Rotation paths and how fast each direction turns (degrees a step)
Each turn is a multiple of 5 degrees from 10 to 175, or 0.
Each row of a path follows its step; steps can be skipped.

step 0: [ -1   1   7  -6   3  -4   1   5   9  -3  -4   4   1  -1  -5   9   4  -9
  -8   5   4  -4  -7  10  -3   1  -4   1   3  -2  -2   1   4   5  -7  -2
 -14 -24   0]
step 1: [ -2  11  -3   3   9   2  -6   3  -7   1  -1   1   3   9   9   2   1   5
  -9   5 -11   5   3   3   5   6  -3  10  10  14   9   0  -1  -3  13  -7
  -5  -4   5]
step 2: [ -9   3   4  -1   3  -2 -10  -1  10  -7  -2   7  -3   2  -1 -19   6   6
   2  -1   5  -1  11   8  -8   2   7  -2   2  -1  -7   7   3   7   4   3
  -6   5  15]
step 3: [ -1  -5   1   1   7   5  -3 -13  -2  12  -9  -3  -3  -1  -8   0   1   4
  -1  -2   4  12   8   6   7   0   4 -11 -11  -3   2  -5 -15   0  12  -1
   4   7   0]
step 4: [  2  -9   1  -1   1   4  10   5   4   0   9  -9  -1  -8  -3  -1  -5   9
   3  -5  12   7  -6  -3  -1   1  -3   1  -4  -6   4 -12   3  11 -10  -6
   0   6  15]
step 5: [  2  -5   7  -5   1   2  -4   0 -11  -2  -3   2   3  -7   1  14  -9 -16
  -6   3   1   7  -9   6   0   6 -12  -3   3  -9 -10  -8   1   2  -2   4
  -8  -1  -4]
step 6: [-10  -4  -8   1  -6 -11   0   8  -1   1  -1   4   3   2  -4  11   0   7
  -3   7   1   1 -10   2  -2   8 -12  11  14  10   5   9   4  -1   3  -4
   2   2   5]
step 7: [ -7   2  -1  -6  -6  -2  -7 -11 -12  -2  -4   2  -5   2  -2 -13   3   2
  -6   6 -13  -8  11   9  -9   6   3   1   9   6  -3  -3   4   0  -7  12
  -5   4   1]
step 8: [ -2   6  -6  -7  -9  -4   3   1   7   4  -9  -6  -5   7  -9  -7  -7   3
   5  -3  -5   1   8   2   7   0   1  -3  -5   2   1   8 -14  -4   8  -1
   8  20   1]
step 9: [  0  -6  -5  11   2   1   2  -1  -5  10   3  -8  -5  -3  -9  -3  -6  -1
   7 -13  -1   0   0  -5  -9  -8   8 -13  -4  -4   4  -6   6   9 -14   1
   1   6  -2]
step 10: [  9   1  -6  -8 -10   3   2   2  -4  -8  11   5  -5 -10   8  12 -16  -4
   4  -2   7   5  -7   2   7  -6  -4  -5  -3  -3  -1  -3  -3  -3  -2   0
   7   1 -11]
step 11: [  8  -1  -3   6   2  -8   9   6  -5   3   8   5   4   4  -4  10   0  -5
   3  12   0 -11 -14  -6 -11   9  -2   1   6  -6  -2  12   3  -2  -6   2
  -1  -9   1]
Speeds:
[-4 -1  4 -2 -1  5  0 -1 -2  1  0  2  1  3 -1  1 -1 -1 -2 -1  2 -1  0  4
  0  1  7  0  1 -1 -4  0  2  1 -5 -3  1 -1 -3]	155
[-1 -1  1  1 -2  0 -6 -3  2 -3  1 -3  3 -2 -3 -1 -1 -1 -1  1  0 -3  4 -2
 -5  0 -1 -2 -1 -3  2 -1  0  2 -3  2 -4 -4 -1]	155
